In the rows, 128 means zero.
Rows swapped in pairs by one turn or mirror: which row each one swaps with
The rows were stretched afterwards, more along some directions than others.
peto: [ 64 128 128 138 102 120 122 164 123 104 125 110 160 129  87 140 159]
mam: [146 153 131 149 118 128 121 111 119 108 128 136 136 114  94 163 165]
vod: [117 128 104 133 121 113 148 138 122 109 110 109 161 134 108 144 179]
vid: [116 121 122 118 132 122 137 140 125 115 132 149 167 142  76 112 160]
rova: [ 96 149  99 135 142 100 147 132 132 123 108 111 176 118  78 115 178]
nosik: [133 155 117 128 103 126 145 125 119 113 110 129 157 108 110 121 160]
gona: [132 143 141 170 145 126 142 106 143 114 124 122 152 119  82 108 194]
fune: [108 125 134 163 161 121 117 140 131 113 123  95 147 115 115 176 142]
tiza: [ 65 136 136 144 123 125 161 130 142 121 117  95 150 123 102 121 182]
Zivi: [ 96 154 134 136 120 123 140 120 135 114 126 130 170 132 125 171 137]
roke: [ 86 143 128 155 158 141 105 129 146 121 114 113 183 105  93 139 147]
zasel: [ 78 143 123 147 123 114 127 138 132 125 137 121 171 121  62 103 159]
bon: [ 89 164 136 140 149 127 146 121 141 125 121 111 127  94  73 106 131]
gatu: [122 134 111 142 140 123 110 145 115  98 127 116 186 112 128 168 134]
pavi: [ 75 167 117 138 120 118 143 132 143 115 121 122 181 113 126 154 175]
Zafo: [114 161 137 166 129 134 136 112 132 123 118 129 191 113 113 135 197]
rup: [117 135 154 159 147 128 113 137 140  76 150 126 165 104 100 138 165]
beko: [101 161 139 163 154 113 149 126 143 113 132  98 161 109  98 116 205]
zap: [ 76 146 128 150 133 115 167 114 135 125 140 123 128 125 126 156 151]
biseg: [116 124 106 156 137 111 134 124 120 120 125 118 137 138  92 151 162]
Dok: [132 144 117 109 142  97 173 117 128  96 156 144 123 107 125 147 127]
duker: [110 155 119 145 160  89 143 129 129 118 148 116 142 111  75 119 171]
luki: [119 185 120 135 122 111 147 121 128 116 145 127 166  96 114 142 173]
vaken: [ 98 144 118 114 143 102 162 137 138 102 160 148 164 113 114 148 158]
pekud: [ 89 150 116 118 149  95 175 132 139 140 127 112 145 122 104 124 158]
meba: [125 155 109 145  93 134 140 117 118 120 121 128 153 123 129 169 161]
Madi: [108 144 134 141 127 118 140 109 132 110 124 139 153 139 103 175 174]
suf: [132 132 129 117 154 110 159 123 141  85 139 122 165 101 109 125 166]
Vike: [136 131 125 162 145 136 113 113 138  95 135 131 157 106  91 118 136]
kobub: [120 140 142 121 150  91 137 156 126 109 149 108 137 105  85 140 144]
tuvo: [106 144 113 149 149 126 151 100 144 120 131 133 146 118 135 165 140]
Bal: [ 96 171 115 127 122  96 130 135 116 127 130 127 172 114  74 155 179]
razim: [ 89 138 126 152 123 141 153 122 143 110 132 125 115 118 134 148 140]
goki: [120 155 127 106 124 100 175 118 136 120 157 147 120 114  99 122 142]
gek: [142 132 148 117 123 131 125 133 133 107 141 144 148 113  69 112 143]
nugit: [132 132 124 132 162 123 136 114 132 108 129 146 177 114  85 152 142]
vezog: [154 133 132 147 169 126 160  99 148 112 130 128 129 114 133 142 147]
Vik: [110 151 157 158 113 133 125 140 123 113 144 110 136 113 102 123 154]
Rusi: [140 171 159 127 126 123 150 111 143  94 148 136 125 103 118 131 123]
numi: [136 151 134 144 154 104 144 135 121  99 139 106 131  92  80 124 150]
dubes: [102 143 136 170 168 150 120 116 148 112 119 119 150 113 103 109 153]
Vodo: [141 147 148 134  95 132 150 118 139  97 143 151 139 123 120 141 174]
modad: [116 169 140 111 126  96 156 120 133 104 142 137 128 114  82 132 162]
zed: [ 78 140 110 168 155 110 131 141 118 123 111  89 173 116  92 163 165]

Zivi swaps with Rusi
zed swaps with numi
rova swaps with gona
rup swaps with peto

Rows swapped in pairs by one turn or mirror: which row each one swaps with
The rows were stretched afterwards, more along some directions than others.
Kulo: [136 117 103 132 133 146 144 129 136 122 130 119 126 135 142 157 124 115
 118 137 127 105 127 136 113 116]
tikor: [122 124 141 119 134 134 133 157 123 126 144 145 134  96 134 106 129 127
 155 134 125 110 130 132 130 132]
Luk: [131  98 125 118 143 143 144 136 130 110 138 145 122 103 144 126 109 130
 116 131 105  82 132 157 120 119]
Sige: [134 115 118 114 119 137 112 123 117 125 110 125 138 137 145 147 122 126
 115 124 126 114 120 137 129 123]
liv: [130 100 136 124 122 136 128 145 144 120 137 110 115 112 128 132 129 119
 151 147 105  97 146 136  97 116]
dafa: [134 151  98 115 120 127 133  98 128 116 116 132 159 148 143 144 129 136
 112 103 142 129 116 120 131 141]
Mar: [119 119 159 115 114 128 142 127 132 117 131 138 132 125 132 110 130 138
 161 106 138 121 137 121 124 124]
kige: [155 142 103 115 124 123 130 122 119 118 126 116 150 131 130 127 121 129
 110 126 123 112 126 124 151 123]
zuli: [136 102 112 116 148 143 136 149 139 116 133 137 122 106 136 118 120 134
 119 136 117  94 141 151 122 126]
matez: [134 136 115 129 141 130 120 136 119 149 137 118 153 125 147 103 133 147
 128 108 140 143 121 128 139 125]
Sigot: [120 139 115 111 133 116 135 122 126 116 134 142 151 101 137 124 133 128
 108 111 136 107 113 148 120 148]
Luzas: [138 144 125 123 122 120 119 118 134 125 106 132 136 142 119 150 136 117
 124 138 150 111 123 115 124 129]
pok: [122 127 127 116 129 129 124 122 135 109 112 145 145 130 124 150 122 117
 131 143 144 107 130 103 115 140]
voba: [130 142 143 120 107 132 140 117 122 123 128 141 148 136 129 133 126 124
 126 108 148 132 136 116 127 145]
seb: [141 153 113 126 134 127 139 111 123 133 124 126 146 126 144 148 113 124
 135 113 133 134 109 112 139 127]
Gali: [128 148 100 122 123 134 122 100 114 122 121 125 152 142 140 160 127 126
 101 121 126 143 118 111 142 133]
peli: [129 118 103 109 133 126 115 154 118 127 135 113 138 127 158 114 122 136
 121 124 128 101 101 158 122 124]
luvu: [114 136 120 119 127 125 119 138 125 106 159 121 131 121 114 132 122 116
 104 110 117 107 125 151 117 139]
bavoz: [123 121 124 119 129 132 123 143 134 103 114 135 141 129 134 146 117 117
 136 150 140 101 127 117 110 132]
Sokog: [122 125 144 119 115 125 144 130 118 119 138 138 142 111 127 136 138 132
 127 121 141 114 121 115  97 146]
sufol: [137 133 129 148 119 124 141 128 126 122 143 123 118 123 133 118 120 143
 115 122 125 132 120 135 120 132]
tipuv: [124 145 124 127 117 133 125  95 137 118 114 144 148 138 144 145 132 140
 129 109 138 144 119 107 122 145]
vup: [127 144 130 128 133 118 138 113 127 125 130 141 144  97 154 126 124 142
 145 114 129 122 111 128 120 141]
fini: [146 134 144 124 137 134 124 125 139 126 102 132 142 125 151 134 103 132
 150 141 124 131 124 106 117 125]
Kuf: [138  90 121 125 145 148 141 145 129 115 135 139 117 106 143 121 115 135
 123 137 102  84 141 155 120 115]
bidi: [139 136 149 132 133 129 130 114 141 120 102 145 132 125 147 135  98 135
 160 127 132 130 133 104 119 131]
dul: [138 152 143 140 115 133 136 104 128 145 125 150 123 128 139 123 133 146
 136 124 142 135 119 109 119 132]
Fem: [122 107 120 128 117 127 152 133 138 111 143 129 105 123 121 105 128 150
 124 117 108 122 136 127 122 141]
Tulir: [126 143 130 117 123 128 128 116 111 126 125 147 124 119 131 144 125 135
 115 135 135 111 118 123 121 129]
Vada: [123 139 112  97 123 111 121 118 127 130 108 130 150 131 132 120 122 126
 116 120 134 125 127 110 134 137]
fuf: [142 123 144 131 129 134 127 117 142 121 109 138 139 130 148 145 101 135
 153 130 124 125 132 110 119 119]
ruzig: [126 126 126 131 140 122 137 150 132 124 144 133 131 107 125 110 125 132
 149 135 126 115 130 127 130 142]
vete: [116 144 120 117 131 124 137 115 132 133 148 136 142 100 136 128 137 131
 125 107 125 115 119 139 109 141]
pov: [141 143 113 121 125 127 107 138 147 125 115 107 139 133 128 147 116 110
 140 145 150 133 124 127 125 115]
Val: [122 131 128 114 127 129 121 140 130 100 115 142 145 130 128 136 119 113
 131 146 145 104 127 116 115 132]
dut: [144 102 130 119 145 145 138 143 133 110 122 140 121 105 135 132 114 128
 119 147 107  81 132 150 113 124]
Metur: [121 140 131 120 133 112 142 122 130 127 129 144 151  97 142 117 135 131
 132 112 141 113 118 135 113 148]
nida: [139  92 120 123 148 146 134 143 133 110 140 130 122 103 142 133 111 127
 121 142 105  80 139 161 112 119]
rem: [138 134 111 120 137 133 133 132 127 129 128 111 122 125 125 131 123 137
 146 127 114 122 116 122 142 142]
gofu: [115 125 115 112 141 128 121 154 131 130 164 113 136 117 131  96 141 125
 114 121 119 100 136 164 133 107]
rugep: [133 132 140 118 132 131 125 116 143 117 105 144 138 123 142 135 104 137
 151 124 136 136 131  96 116 134]
zeg: [139 134 138 109 117 147 132 120 138 124 105 140 142 113 139 153 132 124
 129 128 142 127 102  90 107 143]
Sil: [138 149  92 120 141 119 105 142 115 137 133 109 153 142 129 124 143 125
 113 130 128 122 123 137 144 130]
Gik: [132 122 117 126 128 131 129 158 130 139 156 105 134 119 147 114 139 141
 130 124 121 126 109 140 133 123]
ner: [130 153 123 122 129 130 136 113 141 131 119 116 136 130 122 152 124 117
 116 151 145 121 122  97 103 138]
Dab: [147 134 146 135 133 131 131 106 137 119 107 140 137 126 143 140  99 134
 157 131 130 132 136 103 120 129]
gud: [143  99 119 128 146 139 139 147 137 114 138 133 122 109 136 129 112 130
 117 139 106  80 138 164 121 115]
somu: [123 104 128 131 132 138 129 131 132 115 126 133 124 127 125 132 134 135
 122 123 140 105 134 135  98 128]
tege: [130 152 115 120 120 128 124  91 132 109 101 142 150 140 138 159 123 131
 127 114 138 119 115 109 118 147]
vabu: [133 133 114 124 125 137 132  98 132 115 108 144 146 130 154 153 130 134
 119 128 136 110 121 123 119 133]
sezi: [124 131 113 109 134 145 109 142 134 125 130 111 134 132 132 154 139 119
 135 128 125 124 125 135 118 126]
vep: [138 128 148 133 132 130 136 114 141 121 106 142 132 131 149 128  99 133
 161 130 127 131 135 108 121 124]
Kozoz: [135 101 127 119 142 149 142 140 132 113 134 143 124 104 149 130 112 134
 116 133 115  87 134 150 117 123]
Rupos: [137 167 116 110 131 124 139 127 120 124 137 126 156 116 127 139 133 124
 102 119 154 129 113 124 128 140]
leten: [140 110 100 124 125 157 121 146 140 114 152 114 113 119 124 147 129 130
 113 133 113 113 123 154 136 111]
Veba: [155 152  90 122 144 129 113 149 142 134 108 106 143 137 132 125 134 113
 114 147 138 124 110 127 135 132]
gabup: [125 147 122 122 130 128 144 120 128 135 143 138 150  97 149 124 134 137
 123 115 131 115 115 135 115 145]
peput: [129 137 137 127 135 130 137 141 124 129 134 149 137  99 132 120 126 130
 151 135 130 114 128 119 134 137]
Modet: [120 123 124 127 124 116 151 129 118 105 134 129 127 108 125 137 123 123
 126 126 127 113 125 139 112 146]
mel: [128 123 116 124 130 128 126 160 116 136 139 108 125 129 158 111 123 147
 142 137 125 129 115 144 128 121]
gok: [127 140 112 123 122 135 125  96 133 114 114 143 152 140 147 148 135 140
 115 108 134 130 115 112 128 140]
zit: [139 127 143 128 133 128 132 119 134 119 104 140 139 125 150 129  97 133
 154 132 131 127 132 104 116 123]

Gali swaps with Modet
mel swaps with Tulir
sezi swaps with Rupos
Luzas swaps with Gik
fini swaps with dut
Luk swaps with vep
kige swaps with liv

